In the data rows, zero lies at 4.5, halfway between 4 and 5.
What is the hidden score of each row? Scores go from 0 to 20, and 10 is about the middle. The score is a weighted sum of the row's numbers plus the product of two more (or one squared), each taken from its middle value.
[5 3 3 3 4 3 5 3 5 6 6 3 5 8 3 5 3 8 3 5 5 6] 13
[4 4 3 3 4 3 4 3 8 8 8 3 6 6 3 6 3 7 3 3 6 4] 12
[4 3 3 3 4 3 4 3 8 8 8 3 6 6 3 5 3 7 3 4 6 4] 11
[4 3 3 3 4 3 4 3 8 8 8 3 8 5 3 7 3 5 3 3 8 3] 13
[3 3 3 3 4 3 5 3 4 4 4 3 8 3 3 8 3 3 3 3 8 3] 10
[3 3 3 3 4 3 4 3 8 6 8 3 8 4 3 8 3 5 3 3 8 3] 10
[4 3 3 3 4 3 4 4 8 8 8 3 7 6 3 6 3 7 3 3 7 3] 14
[5 3 4 3 3 3 4 3 5 6 5 3 5 8 3 4 3 8 3 5 5 6] 5
[8 4 4 4 4 4 5 4 4 4 4 4 4 6 3 4 4 5 4 8 4 8] 6
[8 4 4 5 4 5 4 4 4 4 3 4 4 4 4 4 4 4 4 8 4 6] 9
[8 4 4 5 4 4 4 4 4 4 4 4 4 5 3 4 4 4 4 8 5 8] 6
[6 3 4 3 4 3 4 3 5 5 5 3 5 8 3 4 3 8 4 5 5 6] 2
[6 3 3 3 4 3 4 3 5 6 5 3 5 8 3 4 3 8 3 5 4 6] 9
[6 3 3 3 4 3 4 3 5 6 5 3 4 8 3 4 3 8 4 5 4 7] 8
[6 3 3 3 4 3 4 3 6 6 5 3 4 8 3 4 3 8 3 5 5 6] 9
[8 4 3 5 3 4 4 4 4 4 4 4 4 6 3 4 4 5 4 8 4 8] 11
[8 4 4 5 4 5 4 4 4 4 4 4 4 5 4 4 4 5 4 8 4 8] 7
[6 3 3 4 4 3 4 3 5 6 5 3 4 8 3 4 3 7 3 6 5 7] 14
[5 3 3 3 4 3 5 3 6 7 6 3 5 8 4 5 3 8 3 4 6 4] 14
[6 3 3 3 4 4 5 3 6 6 5 3 5 8 3 4 3 8 3 5 5 6] 9
[8 4 4 5 4 5 4 4 5 5 4 4 4 6 3 4 4 5 4 8 4 8] 8
[5 6 7 7 4 7 4 7 4 3 4 7 4 4 6 5 7 3 6 5 4 4] 9
[5 7 7 7 5 7 4 7 4 4 4 7 4 4 7 4 7 3 7 5 4 4] 13
[3 8 8 6 6 5 5 6 4 3 3 7 4 3 8 4 7 3 7 4 4 3] 9
[3 8 7 5 8 4 4 5 3 3 4 6 4 3 8 4 7 3 6 4 4 3] 13
[3 8 6 4 8 4 5 5 3 3 4 6 4 3 7 4 6 3 6 3 4 3] 14
[3 8 7 5 8 5 4 6 3 3 4 7 4 3 8 4 7 3 7 3 3 3] 11
[4 8 8 5 6 5 4 6 4 3 3 7 3 3 8 4 7 3 7 4 4 3] 1
[4 7 7 7 5 7 4 7 4 3 3 7 4 3 7 4 7 3 7 4 4 3] 7
[7 3 3 4 4 4 4 3 5 6 5 3 5 8 3 5 4 8 3 6 5 7] 13
[5 4 4 4 4 3 5 3 6 6 5 3 4 8 3 4 3 8 3 5 5 6] 11
[7 3 3 4 4 4 4 4 5 6 5 3 4 8 3 4 3 7 3 6 4 8] 15
[6 3 3 4 4 4 4 3 5 6 5 3 4 8 3 5 3 8 3 5 4 7] 14
[7 3 4 4 3 4 4 4 5 5 5 3 5 8 3 4 3 7 3 6 4 8] 3
[4 4 3 3 4 3 5 3 6 7 7 3 5 8 3 5 3 8 3 4 5 5] 15
[5 3 3 3 4 3 4 3 5 6 5 3 5 8 3 4 3 8 3 5 4 6] 10
[6 3 3 4 4 4 4 3 5 5 5 4 5 8 3 4 3 7 3 6 5 7] 13
[6 3 3 3 4 3 5 3 5 6 5 3 5 8 3 4 3 7 3 5 5 6] 12
[7 3 4 4 4 4 4 3 4 5 4 3 4 7 3 4 3 6 3 7 4 8] 5
[6 4 4 5 4 6 5 5 4 4 4 4 4 4 4 4 5 4 5 7 4 6] 8
[5 5 5 7 4 7 4 7 4 4 4 6 3 3 5 3 6 4 6 5 4 4] 14
[4 6 6 7 5 7 4 7 3 3 4 7 4 3 6 4 6 3 7 4 4 4] 11
[3 6 7 7 5 7 5 7 3 3 4 7 4 3 7 4 7 3 7 4 4 3] 13
[3 8 8 5 5 5 4 6 3 3 3 7 4 3 8 4 7 3 7 3 4 3] 4
[3 3 3 3 8 3 5 3 4 4 4 3 4 3 3 4 3 3 3 3 4 3] 9
[3 3 3 3 3 3 8 3 3 3 3 3 4 3 3 4 3 3 3 3 4 3] 13
[3 3 3 3 4 3 8 3 4 3 3 3 4 3 3 4 3 3 3 3 4 3] 13
[3 3 3 3 3 3 8 3 3 3 3 3 4 3 3 4 3 3 3 3 4 3] 13
[2 3 3 3 4 3 8 3 3 3 4 3 4 3 3 4 3 3 3 3 3 3] 7
[3 3 3 3 3 3 8 3 3 3 3 3 4 3 3 4 3 3 3 3 4 2] 19
[3 3 3 3 4 3 8 3 4 3 3 3 4 3 3 4 3 3 3 3 4 3] 13
[3 4 3 3 4 3 8 3 4 3 3 3 3 3 3 4 3 3 3 3 4 3] 15
[3 3 3 3 4 3 8 3 4 4 3 3 4 3 3 4 3 3 3 3 4 3] 13
[3 3 3 3 4 3 8 3 4 3 4 3 4 3 3 4 3 3 3 3 4 3] 13
[2 3 3 3 5 3 8 3 3 3 3 3 4 3 3 4 3 3 3 3 4 3] 10
[3 3 3 3 4 3 8 3 3 3 4 3 4 3 3 4 3 3 3 3 4 3] 12
[3 3 3 3 4 3 8 3 4 4 4 3 4 3 3 4 3 3 3 3 3 3] 11
[3 3 3 3 4 3 8 3 3 3 3 3 4 3 3 4 3 3 3 3 4 3] 13
[3 3 3 3 4 3 8 3 3 4 3 3 4 3 3 4 3 3 3 2 4 4] 6
[3 3 3 3 4 3 8 3 3 3 4 3 4 3 3 4 3 3 3 3 4 3] 12
[3 3 3 3 4 3 8 3 3 4 3 3 4 3 3 4 3 3 3 3 4 3] 12
[3 3 3 3 5 3 4 3 4 3 3 3 4 3 3 4 3 3 3 3 4 3] 6
[3 8 6 3 8 3 5 4 4 4 3 6 4 3 7 4 7 3 5 3 4 3] 13
[3 4 3 3 8 3 4 3 3 3 3 3 4 3 4 4 4 3 4 3 4 3] 9
[3 3 3 3 4 3 4 3 3 4 4 3 4 3 3 4 3 3 3 3 4 3] 6
[3 3 3 3 4 3 8 3 3 3 4 3 4 3 3 4 3 3 3 3 3 3] 11
[3 3 3 3 5 3 8 3 3 3 3 3 4 3 4 4 3 3 3 3 4 3] 17
[3 3 3 3 4 3 8 3 3 3 3 3 4 3 3 4 3 3 3 3 3 3] 12
[3 3 3 2 4 3 8 3 3 3 4 3 4 3 3 3 3 3 3 3 4 3] 3
[3 3 3 3 4 3 8 3 4 3 4 3 4 3 3 4 3 3 3 3 4 3] 13
[3 3 3 3 4 3 8 3 4 4 3 3 4 3 3 4 3 4 3 3 3 3] 14
[3 3 3 3 4 3 8 3 4 3 3 3 4 3 3 4 3 3 3 3 3 3] 12
[3 3 3 3 4 3 7 3 4 3 3 3 4 3 3 4 3 3 3 3 3 3] 10
[3 3 3 3 6 3 4 3 3 3 4 3 4 3 3 4 3 3 3 3 4 3] 6
[3 8 7 5 7 4 4 5 4 3 3 7 4 3 8 4 7 3 7 3 4 3] 5
[3 8 8 6 6 5 4 7 4 4 4 7 4 3 8 3 7 3 7 4 4 3] 12
[4 7 8 7 5 7 4 7 4 3 4 7 4 3 7 4 7 4 7 4 4 3] 4
[4 6 6 7 5 7 5 7 4 4 4 6 4 3 6 4 6 3 7 5 4 4] 11
[4 6 6 7 5 7 4 7 3 3 3 7 4 3 5 4 6 3 7 4 4 5] 9
[7 4 5 5 4 6 4 5 4 4 4 5 4 4 4 4 4 4 5 7 4 7] 3
[8 4 4 4 3 4 4 4 4 5 4 4 4 6 4 4 3 5 4 8 5 8] 9
[8 3 3 4 4 4 4 3 5 5 5 4 5 7 4 4 3 6 3 8 5 8] 12
[8 4 3 4 4 4 4 4 5 5 5 3 4 7 3 4 3 6 4 8 4 8] 7
[8 3 4 4 4 4 4 3 4 4 4 4 4 6 3 4 4 5 3 8 4 8] 7
[8 3 4 5 4 5 4 4 4 4 4 4 4 5 4 4 4 4 4 8 4 8] 7
[5 5 6 7 4 7 4 7 4 4 4 6 4 3 5 4 6 3 6 5 4 4] 10
[3 8 8 5 5 6 4 7 3 4 4 7 4 3 8 4 7 3 7 3 4 3] 7
[3 8 7 5 7 4 4 5 3 3 4 6 4 3 8 4 7 3 6 4 4 4] 10
[3 8 6 4 8 4 4 4 3 3 3 5 4 3 7 4 6 3 5 3 4 3] 10
[3 8 6 4 8 4 4 5 3 3 4 6 4 3 7 4 7 3 5 3 4 3] 16
[3 8 7 5 6 5 4 5 3 3 3 7 4 3 8 4 7 3 7 3 4 3] 6
[3 8 8 6 5 5 4 7 4 3 4 7 3 3 8 4 7 3 7 3 4 3] 9
[3 8 8 6 5 5 4 7 3 4 3 7 4 3 8 4 7 3 7 4 3 3] 10
[3 8 8 5 5 5 4 6 3 3 4 7 4 3 8 4 7 3 7 4 4 3] 7
[4 7 8 7 5 7 4 7 4 3 4 7 4 3 8 4 7 3 7 4 4 4] 6
[5 6 6 7 4 7 4 7 3 4 3 7 4 4 5 4 6 4 6 5 3 5] 13
[4 6 7 7 4 7 4 7 4 3 3 7 4 3 6 4 7 4 7 4 4 4] 1
[4 6 6 7 5 7 4 7 4 3 4 7 4 3 6 4 6 3 6 5 3 4] 14
[5 5 5 7 4 7 5 7 4 4 4 6 4 4 5 4 6 4 6 6 4 5] 17
[4 5 5 7 5 7 4 7 4 4 4 6 4 4 5 4 6 4 6 5 4 5] 19
[4 6 7 7 5 7 5 7 4 3 3 7 4 3 7 4 7 3 7 4 4 3] 8
[4 6 7 7 4 7 4 7 4 3 4 7 4 3 6 4 7 3 7 4 4 4] 6
[6 4 5 6 4 7 4 5 4 3 3 5 4 4 5 4 5 4 5 7 4 6] 5
[8 4 4 5 4 5 4 4 4 4 4 4 4 5 4 4 4 5 4 8 4 8] 7
[6 5 5 7 4 7 4 5 4 4 4 5 4 4 5 4 5 4 5 7 4 5] 13
[6 5 5 6 4 7 4 6 4 4 3 5 4 4 4 4 5 4 5 6 4 6] 8
[6 4 5 6 4 6 4 5 4 3 4 5 4 3 4 5 5 4 5 7 4 5] 4
[5 5 5 7 4 7 4 6 4 3 3 6 4 4 5 4 6 3 5 5 4 5] 17
[8 3 4 4 3 4 5 4 5 5 4 3 4 7 3 4 4 5 4 8 4 8] 5
[5 3 3 3 4 3 4 3 7 7 6 3 5 8 3 5 3 8 4 5 5 5] 8
[6 3 3 3 4 4 4 3 5 6 5 3 5 8 3 4 3 8 3 6 5 7] 9
[8 3 4 4 4 4 4 4 4 5 4 4 4 7 3 4 4 6 4 8 4 8] 9
[8 4 4 5 5 5 4 4 4 4 4 4 4 6 4 4 4 5 4 8 4 8] 10
[8 4 4 5 4 4 5 4 4 4 4 4 4 6 3 4 4 5 4 8 4 8] 9
[8 4 4 4 4 4 4 4 4 4 4 4 4 5 3 4 4 5 3 8 4 8] 7
[7 4 4 6 4 6 4 5 4 4 4 5 4 4 4 4 5 4 4 7 4 6] 13
[8 3 4 4 5 4 5 4 4 4 4 4 4 5 4 4 4 5 4 8 4 8] 7
[8 4 4 5 4 4 5 4 4 4 4 3 4 6 4 4 3 5 4 8 4 8] 10
[8 4 4 4 4 4 4 3 5 4 4 4 4 6 3 4 4 6 4 8 4 8] 2
[8 4 4 5 4 5 4 4 4 4 4 4 4 6 3 4 4 5 4 8 4 8] 7
[7 5 4 6 4 6 4 5 4 4 4 5 4 4 4 5 5 4 5 8 4 6] 13
[7 4 4 5 4 6 4 5 4 4 4 5 4 4 4 4 5 4 4 8 4 6] 12
[7 4 4 6 4 6 4 5 4 4 4 5 4 4 4 4 5 4 5 8 4 6] 11
[7 5 5 6 4 6 4 5 4 4 4 5 4 4 4 4 4 4 5 8 4 7] 8
[8 4 4 5 4 5 4 4 4 4 4 4 4 5 4 4 4 5 4 8 4 7] 9
[8 4 4 6 4 5 4 5 4 4 4 4 4 5 4 4 4 5 4 8 4 7] 14
[7 5 5 6 4 6 4 5 5 4 4 5 3 5 4 4 4 5 4 8 4 7] 11
[6 4 5 6 4 7 4 5 4 4 4 5 4 4 4 4 5 4 5 6 4 6] 6
[5 5 5 7 4 7 4 6 4 3 4 5 4 4 5 4 5 4 5 6 4 5] 12
[8 4 4 6 5 5 4 5 4 4 4 5 4 5 4 4 5 4 4 8 4 7] 17
[8 4 3 4 4 4 4 4 4 5 4 3 4 7 3 4 3 6 3 8 5 8] 12
[6 4 3 4 4 4 4 4 5 6 5 3 5 8 4 4 3 8 4 6 4 8] 9
[5 3 3 3 4 3 4 3 6 7 6 3 5 8 3 5 3 8 3 5 5 6] 13
[4 3 3 3 4 3 4 3 6 8 6 3 6 8 3 5 3 8 3 4 5 5] 14
[4 3 3 3 4 3 4 3 7 8 7 3 6 7 3 6 3 8 3 3 6 4] 10
[3 3 3 3 4 3 5 3 3 4 3 3 4 3 3 4 3 3 3 3 4 3] 8
[3 3 3 2 3 3 4 3 3 4 3 3 4 3 3 4 3 3 3 3 4 3] 3
[3 3 3 3 4 3 4 3 4 4 3 3 4 3 3 4 3 3 3 3 4 3] 6
[3 4 3 3 3 3 4 3 4 4 4 3 4 3 3 4 3 3 3 2 3 3] 3
[3 3 3 3 4 3 4 3 3 3 4 3 4 3 3 4 3 3 3 3 4 3] 5
[3 3 3 2 4 3 4 3 4 3 4 3 3 3 3 4 3 3 3 3 3 3] 4
[3 3 3 3 4 3 4 3 3 4 4 3 4 3 3 4 3 3 3 3 4 3] 6
[3 3 3 3 4 3 4 3 4 4 4 3 4 3 3 4 3 3 3 2 4 3] 5
[3 3 3 3 4 3 4 3 8 6 8 3 8 4 3 8 3 4 3 3 8 3] 11
[3 3 3 3 4 3 4 3 8 8 8 3 8 4 3 7 3 5 3 3 8 3] 12
[3 3 3 3 4 3 5 3 5 4 5 3 8 3 3 8 3 3 3 3 8 3] 10
[2 3 3 3 4 3 4 3 3 3 4 3 6 3 3 7 3 3 3 3 5 3] 8
[2 3 3 3 4 3 4 3 4 3 4 3 4 3 3 4 3 3 3 3 4 3] 4
[3 3 3 3 4 3 4 3 3 3 4 3 4 3 3 4 3 3 3 3 3 3] 5
[3 3 3 3 4 3 4 3 4 3 4 3 4 3 3 4 3 3 3 3 4 3] 6
[3 3 3 3 4 3 4 3 4 3 4 3 4 3 3 4 3 3 3 3 4 3] 6
[3 3 3 3 4 3 4 3 3 3 4 3 4 3 3 4 3 3 3 3 4 3] 5
[3 3 3 3 4 3 4 3 3 4 3 3 4 3 3 4 3 3 3 2 4 3] 5
[3 3 3 3 4 3 4 3 8 7 8 3 8 4 3 8 3 5 3 3 8 3] 10
[3 4 3 3 4 3 4 3 8 8 8 3 7 6 4 6 3 7 3 3 7 3] 15
[4 3 3 3 4 3 4 3 7 8 7 3 5 7 3 5 3 8 3 4 6 4] 13
[5 3 3 3 3 3 4 3 6 7 6 3 5 8 3 5 3 8 3 4 5 5] 11
[5 3 3 3 4 3 4 3 6 7 6 3 5 8 4 4 3 8 3 4 5 5] 12
[5 3 3 3 4 3 4 3 6 7 6 3 4 8 4 4 3 8 3 4 5 5] 14
[5 3 3 3 3 3 4 3 6 7 6 3 5 8 3 5 3 8 3 4 5 5] 11
[5 3 3 3 4 3 4 3 6 7 6 3 5 8 3 5 3 8 3 5 5 5] 12
[4 3 3 3 4 3 4 3 6 7 6 3 5 8 3 5 3 8 3 4 6 4] 14
[4 3 3 3 4 3 4 3 8 8 8 3 6 7 3 5 3 8 3 3 6 4] 11
[4 3 3 3 3 3 4 3 7 8 7 3 5 7 3 5 3 8 3 4 5 4] 11
[4 3 3 3 4 3 4 3 6 7 7 3 5 8 3 5 3 8 3 4 5 4] 14
[7 3 3 4 5 4 4 4 5 5 5 3 4 8 3 4 3 6 3 6 4 8] 14
[8 5 4 5 4 5 4 4 4 3 4 4 4 4 4 5 4 4 4 8 4 7] 9
